In the rows, 128 means zero.
Families of rows that turns and mirrors carry onto each other, the same ones carrying the whole set onto itself: the rest of each named row's family, in list order:
5 families of 8 rows:
Q_955: [115 143 133 101 147 122 132 112 180 135 136 134 100 117 101 152 134 123
 124]
Q_166: [126 107 110 100 126 126 128 109 101 120 117 148 170 144 113 138 108 159
 143]
Q_735: [108 136 129 133 107 165 117 139 161 130 160 121 122 126 123 154 132 105
 116]
Q_909: [125 116 159 133 116 142  91 149 137 114 126 127 150 122 113 132 168 133
 133]
Q_649: [106 128 122 119 129 142 148 127 140 126 138 129 130  92 104 175  94 104
 111]
Q_80: [108 130 143 125 125 149 145 134 108 136 133 139 177  92 117 141 102 140
 153]
Q_337: [ 78 126 112 117 113 156 148 137 112 124 145 137 169 137 122 132 118 109
 124]
Q_643: [130 132 135  93 134 122 126 118 151 118 124 156  88  87 130 141 116 139
 130]
Q_610: [164 105 139 131 107 118 125 127 132 133 122 139 115 115 120 112  82 116
 126]
Q_319: [158 127 149 174 109 127 137 103 134 117 119 133 138 110  99 145 115 113
 129]
Q_77: [140 111 100 144 124 113 139 105 112 109 107 134 120 144 140 159 116 150
 113]
Q_922: [121 142 117 105 140 125 137 101 134 162 122 166 120 125 105 168 134 130
 110]
Q_917: [139 144  99 107 140 123 159 129 130 118 137 129 162 169 108 132 131 115
 128]
Q_910: [143 121 132 136 117 135 142 111 176 109 141 134  92 140 148 134 115 121
 136]
Q_125: [116 138 140 148  89 125 123 124 125 102 122 125 173 126 126 148 104 161
 144]
Q_603: [136 123 144 128 152 125 117 137 123 165 133 129 121  93 101 107 137 132
 135]
Q_478: [122 157 140 149  99 128 148 122 134 111 136 146 120  81 130 140  89 123
 133]
Q_535: [ 95 125 116 104 132 114 141 110 138 107 115 134 175 168 129 120 125 144
 138]
Q_239: [ 91 113 165 126 130 100 124 155 157 126 123 140 135 145 121 127 147 143
 150]
Q_225: [117 130 152 133 151  94 110 147 152 130 124 126 125 103 132  94 136 123
 122]
Q_352: [107 159 138 115  86 148 126 121 159 110 124 117 114 108 139 137 125 148
 122]
Q_521: [136 140 130 130  92 149 154 105 106  98  99 132 144 127 122 125 144 155
 140]
Q_491: [ 82 150 134 120 105 124 100 148 140 106 140 123 172 131 121 125 132 130
 122]
Q_845: [107 137 157 135 137 118 160 132 113 115 117 154 154  89 101 110 131 104
 139]
Q_218: [164 130 116 110 123 123 141 133 118  94 118 139 154 144 152 134 116 153
 142]
Q_844: [116 109 151 131 132 104 102 136 128 114 134 156 169 133 135 107 116 140
 157]
Q_448: [107 110 149 112 125 107 137 151 102 145 129 165 125 115  91 123 124 139
 152]
Q_896: [117 122 133 134 106 159 133 127 137 109 131 142 121 130 144 105 147  83
 108]
Q_866: [113 116 144 113 148 165 155 108 140 141 104 134 140  98 115 158 145 119
 119]
Q_646: [112 129  93 134 129 128 168 100 125 129 116 127 120 163 135 134 140 132
 110]
Q_457: [146 126 110 128 113 128 144 109 141 122 151 148  88 128 104 137 102 104
 127]
Q_439: [112 105 116 129 136 130 147 128 126  89 118 129 164 146 111 159 136  98
 104]
Q_853: [103 116 133 100 144 115 132 126 130 125  89 124 119 112 140 132 145 173
 123]
Q_414: [154 126 113 159 125 114 138 133  98 122 144 148 124 128 132  99 119 115
 132]
Q_215: [ 95 123 117 104 155  98 139 123 124 137 104 121 129 120  88 146 139 144
 110]
Q_536: [147 122 125 172 139 123 132 133 141 129 148 119 138 156 139 115 140 118
 136]
Q_672: [131 121 141 130 117 133 139 125 173 146 133 117 120 153 123  98 117  98
 122]
Q_582: [112 149 136 114 104 108 110 113 139  92  94 139 126 100 110 136 142 130
  95]
Q_605: [113 145 135 110 131 106 122 108 158 121 102 163 119 125 161 153 133 146
 111]
Q_779: [106 122 138 122 134 124 123 126 119 150 149 153 166 144  99 100 132 127
 158]

Which other rows belong to the same family as Q_845? Q_909, Q_319, Q_521, Q_896, Q_866, Q_439, Q_582
Which other rows belong to the same family as Q_672? Q_610, Q_922, Q_917, Q_239, Q_218, Q_448, Q_605
Which other rows belong to the same family as Q_955? Q_166, Q_643, Q_910, Q_535, Q_844, Q_457, Q_779
Which other rows belong to the same family as Q_352? Q_735, Q_649, Q_80, Q_337, Q_125, Q_478, Q_491

Families of rows that turns and mirrors carry onto each other, the same ones carrying the whole set onto itself: the rest of each named row's family, in list order:
5 families of 8 rows:
Q_900: [129 157 101 106 117  96 123 115]
Q_443: [ 73 152 118 100 143 141 126 137]
Q_408: [ 91 149 130 100 153 151 138 157]
Q_882: [ 83 132 108  97 125 140 154 158]
Q_988: [101 135 134 135 118 128 165 159]
Q_73: [ 84 134 127 127 140  93 131 141]
Q_68: [ 81 133 129 133 137 136 153 112]
Q_857: [ 83 147 110 105 137 130 128 166]
Q_129: [139 141  99  95 141  99 166 114]
Q_551: [108 143 141 126 144 123 128 172]
Q_160: [149 148 109  91 165 123 144 126]
Q_631: [137 140  98  83 140  98 151 124]
Q_629: [134 147 122 106 137  89 120 114]
Q_341: [ 89 153 123 107 140 157 140 157]
Q_839: [151 142 103  88 136 112 164 141]
Q_259: [ 80 145 139 127 144 115 155 120]
Q_781: [135 155 124 111 113 123 139  94]
Q_303: [ 80 133 102  97 142 124 134 161]
Q_389: [ 79 143 112 101 118 136 144 149]
Q_219: [ 91 131 122 139 132 130 173 145]
Q_724: [147 161 101 120 143 128 113 132]
Q_673: [141 146 110  88 148 131 161 107]
Q_71: [ 87 131 112 135 159 104 140 148]
Q_626: [149 150 115 101 148 123 172 117]
Q_567: [102 129 120 138 126 156 159 150]
Q_669: [ 80 138 140 116 118 121 150 122]
Q_74: [150 160 109 116 106 127 143 144]
Q_496: [147 152 113  98 165 106 151 116]
Q_757: [158 138 103 129 150 124 128 144]
Q_568: [133 139  91 119 131 100 117 117]
Q_700: [103 147 141 136 158 128 152 158]
Q_144: [131 133 102 118 120 123 149  93]
Q_2: [ 83 128 111 128 153 114 119 132]
Q_859: [106 137 130 144 163 136 134 156]
Q_820: [158 161 125 121 140 123 122 140]
Q_835: [137 156 104 115 116 140 143 103]
Q_850: [149 141 102 127 110 134 152 134]
Q_518: [154 149 130 115 116 130 159 135]
Q_563: [ 77 145 128  92 145 142 138 133]
Q_260: [153 142 103 101 147 106 165 141]

Which other rows belong to the same family as Q_859? Q_988, Q_73, Q_68, Q_781, Q_568, Q_820, Q_850
Which other rows belong to the same family as Q_144? Q_551, Q_629, Q_567, Q_669, Q_757, Q_2, Q_518
Which other rows belong to the same family as Q_882? Q_408, Q_160, Q_631, Q_839, Q_303, Q_673, Q_563
Which other rows belong to the same family as Q_259? Q_900, Q_219, Q_724, Q_71, Q_74, Q_700, Q_835

Families of rows that turns and mirrors carry onto each other, the same ones carrying the whole set onto itself: the rest of each named row's family, in list order:
4 families of 4 rows:
Q_998: [151 132 145 155 116  86 127 116 124 124 108 120  91]
Q_248: [153 123 114 118 144 107 109 117 129 157 110 135 137]
Q_948: [107 127 133 128 134 135 139  96 126 147 145 185 141]
Q_37: [ 89 142 140 122 148 124 144  91 125 147 124 175 137]
Q_445: [ 84 145 142 132 142 108 122  94 133 138 134 179 140]
Q_92: [106 136 151 119  86 121 147 100 113 100 113 146 103]
Q_879: [155 144 117 118 156 104 110 114 138 147 144 137 133]
Q_446: [106 131 156 119  96 132 148 110 118  95 139 136 115]
Q_216: [155 124 116 133 158 126 110 114 127 157 130 138 145]
Q_661: [101 122 150 126  95 120 169 115 129 108 102 148 117]
Q_971: [164 145 128 164 126  98 139 111 133 105 118 121 101]
Q_203: [177 131 133 120 137 120 105 121 123 139 124 147 136]
Q_763: [150 138 141 148 124  77 162  92 123 106 120 127 103]
Q_164: [ 86 115 148 120  94 129 137 102 112 120 126 132 111]
Q_908: [ 95 150 123 138 156 133 138 109 150 149 124 177 131]
Q_805: [169 130 134 159 123 101 160 112 129 123 118 131  94]

Which other rows belong to the same family as Q_37? Q_92, Q_216, Q_971
Which other rows belong to the same family as Q_948? Q_998, Q_879, Q_661

